Here are the same points, seen from different sides; a view may also be mirrored.
A view may leave some points out. In some views, one point has been moved. Which views, in the order they come, and which point in each? Write no view if no view has one.

-- scene 1 --
panel a:
  Zam [-30.7   2.6  17.4  23.3]
  gafil [ 1.4 23.7 17.4 15.9]
  gez [ 6.5 12.3 27.8 15.5]
  Babib [14.9  5.4 13.8 10.1]
  zef [6.0 8.3 4.9 9.2]
  Tekoz [ -3.0 -10.6  20.4   9.9]
  fubup [ 3.9  9.5 19.6 19.6]
  Som [14.0  3.5 21.6 11.1]
panel b:
  Tekoz [-17.1 -10.1  38.0   3.5]
  Som [-7.6 -7.1 20.4 11.8]
  Zam [-12.8 -36.9  41.4 -17.2]
  Babib [ -7.9 -12.7  19.7  17.5]
  gez [ -6.2 -13.0  15.0   0.9]
  fubup [ -2.7 -18.7  19.4   3.5]
  zef [ -9.6 -24.6  22.9  18.3]
panel c:
  Som [26.6 -1.8  9.5 37.8]
  Zam [-3.1 -9.3  1.8  2.9]
  gafil [22.4 12.7  5.6 18.7]
  fubup [16.9  3.3  9.4 26.1]
  zef [22.7  4.0 -7.1 31.8]
  Babib [26.3  1.7  3.2 38.1]
panel d:
  Tekoz [21.0  9.2 14.4  1.5]
  fubup [30.2 21.0 25.5 16.7]
  zef [13.2 19.9 23.5 22.3]
  gafil [31.7 18.8 31.2 27.8]
  Babib [19.8 24.1 13.3 22.8]
  Zam [29.2 -0.7 45.8 -0.7]
  Som [30.3 22.3 12.5 10.2]
panel e:
  gafil [ -7.7 -22.2  -8.5  13.0]
  Som [ 13.6 -10.1  -5.1  10.1]
  zef [  4.0 -19.1  -8.2  -2.4]
  gez [  2.6 -10.7  -6.7  17.8]
panel f:
  gafil [  2.3 -25.0  38.3 -40.0]
  fubup [ -2.0 -17.9  47.1 -33.2]
  Zam [  3.9 -43.8  71.8 -35.3]
  Babib [  5.6  -8.3  40.6 -22.4]
  Tekoz [  1.4 -20.3  60.0 -12.2]
  zef [ 14.4 -16.0  43.9 -26.7]
  Som [ -1.8  -9.9  42.4 -21.1]
  gez [ -7.6 -19.1  42.3 -28.3]
panel g:
  gez [ 32.7   1.7 -10.3  12.0]
  Zam [ 47.1  13.0  -8.5 -23.8]
  Som [ 24.4  11.3 -11.2  16.4]
  Babib [17.5 10.8 -9.3 14.2]
  Tekoz [ 32.9  24.2 -19.4   2.0]
  gafil [25.6 -6.1 -4.9  1.2]
Moved in: panel d
  out of place in panel d: Som

-- scene 2 --
panel a:
  Tuki [-7.8  7.5 -2.3  4.1 -0.4 -8.6 16.5 -7.6  0.4  9.0 30.6 12.2]
  losaf [-11.8  -0.6 -13.9  12.9  10.0 -13.4  12.2   4.3 -11.6   3.1  32.0   6.4]
  denes [ -8.8   5.7 -17.4  -2.1  -4.9 -12.0  12.9   0.7   2.4  20.3  26.0   9.9]
  fisuz [ -9.5   5.6 -16.1   1.3  -6.7 -11.6  11.0   4.1   0.8  15.9  25.0   6.6]
  numi [ -8.4  -2.5 -13.4  -0.1  -0.3  -1.0  18.5  -6.2  -5.9  12.2  23.1   9.5]
  mabi [ -7.8  12.2 -18.3  -1.2 -14.2 -17.9   6.9   6.6   7.7  22.8  25.5   5.4]
  Nos [-10.1  12.7  -8.9   9.6  -3.8 -18.4   7.1  -0.3  -5.4  11.8  30.8   5.4]
  zoz [ -9.7   9.3 -12.5   8.2  -5.9  -7.9   9.7   8.7  -5.1  10.6  21.3   4.7]
  Lal [-11.6  -5.2  -7.5   5.9   2.1  -6.9  16.8 -10.3  -9.5   1.7  31.7   6.9]
  Zipu [-4.2 -3.0 -4.6  9.2  0.7 -6.4 13.0  3.5 11.3 -4.2 36.2  3.6]
panel b:
  Lal [-31.9  26.5  44.6 -22.3  42.6 -23.9 -16.1  -9.2  -3.2   4.6   0.8  13.2]
  mabi [-25.5  26.0  26.2 -18.7  60.8 -39.0 -10.2   1.3  -1.3 -18.4 -13.9   2.3]
  Tuki [-27.4  25.3  36.7 -16.9  55.7 -18.8 -13.8  -7.5  -5.2  -4.9  -1.5  12.8]
  zoz [-32.6  30.9  32.2 -16.9  43.4 -31.2  -8.6  -4.2  -1.5 -18.1  -8.0  15.1]
  Nos [-24.8  33.6  35.7 -13.9  49.9 -28.2  -3.1  -3.8  -4.3  -7.9  -9.6   8.7]
  Zipu [-31.5  12.0  38.6 -15.9  40.5 -22.5 -17.4  -5.2 -19.1  -4.6 -10.4   9.7]
  denes [-25.8  32.5  32.1 -20.9  57.5 -31.1  -8.4  -5.1   2.7  -5.0   1.2  10.7]
  numi [-34.2  25.2  34.4 -22.8  48.9 -28.7 -20.8  -8.0   4.2  -4.5   2.6  16.3]
panel c:
  losaf [ -5.0   7.9   7.0 -12.5   6.5   3.4 -17.2  -5.0  -4.8 -18.1  -1.6  14.1]
  mabi [ -2.6  21.0   9.6 -11.1   0.7 -10.7 -15.2  16.8 -12.9 -18.5  26.6   2.4]
  Lal [-8.1 10.4  7.2 -3.9  9.7 12.6 -9.7  5.7 -2.4 -6.1  1.6 16.0]
  Nos [ -7.3  19.1  12.2 -12.4   4.7   2.2  -9.7   6.4 -15.2 -22.1   9.1   6.9]
  fisuz [ -4.6  14.8   6.6 -10.6   3.6  -3.2 -14.7  11.9  -5.6 -16.7  16.8   4.7]
  numi [ -3.9  12.2   1.0  -4.8   5.3   5.3 -11.3  12.3   3.7  -5.7   6.6   5.6]
  zoz [ -7.7  14.7   7.9 -15.4   5.3   3.1 -19.7  11.5  -5.3 -21.7  11.0   0.2]
  Zipu [ -2.3   5.0  13.6 -12.5  20.0  11.6 -15.1  -2.2  -6.2  -9.3  21.3  12.9]
  denes [ -6.4  18.0   4.9  -4.1  -0.2  -3.2  -4.3  11.5  -5.2 -16.8   7.8   7.5]
  Tuki [ -5.1  14.4   8.2  -6.0  10.1   9.0  -0.3   6.6  -3.6 -13.8  11.6   7.0]
panel d:
  denes [-21.7  12.6 -13.5   2.8 -22.6  12.1  -1.5  14.2 -29.6 -20.5   4.0  -2.4]
  zoz [ -8.7  13.5 -17.0   8.9 -19.5  21.2  -6.1   8.5 -29.5 -26.2  -3.3 -10.0]
  numi [-17.9  10.1 -15.1  12.7 -18.1  17.6  -1.1  10.3 -16.0 -14.8   2.3  -0.7]
  fisuz [-13.2  10.3 -17.9   8.6 -23.6  14.0  -4.6   6.0 -29.5 -22.8   4.0  -9.7]
  Tuki [-25.1   4.9 -15.1   8.8 -14.4  19.2   6.8  13.8 -27.6 -18.1   0.5  -9.3]
  losaf [-18.8  24.5  -7.3   7.4  -8.8  25.1   2.7  -0.2 -29.0 -22.0   0.1  -4.8]
  Zipu [-18.0   7.2 -16.7  18.7  -7.2  23.6   9.5  -3.7 -27.1 -16.4  -0.2 -21.7]
  Nos [-17.4  15.8 -14.2   4.2 -18.4  15.5   3.9   9.7 -35.6 -30.4  -0.8 -12.5]
  mabi [-10.6   5.9 -23.1   5.9 -30.8   6.9  -6.8   4.3 -36.1 -27.3   7.6 -14.6]
  Lal [-21.3  16.3  -7.8  14.3 -10.2  16.7  10.6   9.7 -19.0 -14.6  -2.3  -5.0]
panel e:
  mabi [-24.9   3.5   6.3  11.7  -6.6 -15.3  16.5 -19.2  12.6  21.8  11.0  -1.1]
  denes [-21.4  16.9   8.3  11.2  -2.6 -13.8  11.4 -10.5  22.5  16.6  -3.5 -10.5]
  fisuz [-23.3   4.7   7.0  14.4  -5.2 -13.4  14.2 -14.3  19.6  14.0   3.8  -8.8]
  zoz [-27.9   1.4   7.9  18.7   0.1 -18.5  12.5 -14.1  24.9   6.7   1.2  -6.7]
  Lal [-16.0  11.8  -0.4  13.1  -4.9 -12.0   8.5  -6.1  34.4   1.6  -1.6 -23.6]
  Tuki [-13.6  12.3   3.5  14.3   3.4 -11.6   3.2 -10.5  29.8  13.4   2.7 -14.4]
  numi [-17.1   9.1   6.2  15.6  -1.2  -3.9  16.7 -11.0  28.4   7.0  -4.1 -18.3]
  losaf [-21.1  10.4   9.3  20.9 -13.5 -23.3   3.1  -8.4  29.0  -2.4  -3.8 -16.9]
  Zipu [ -9.8  -4.2  -0.5  19.8  -7.6 -14.5  -1.9 -14.9  30.0   2.8  12.6 -20.0]
Moved in: panel a
  out of place in panel a: denes
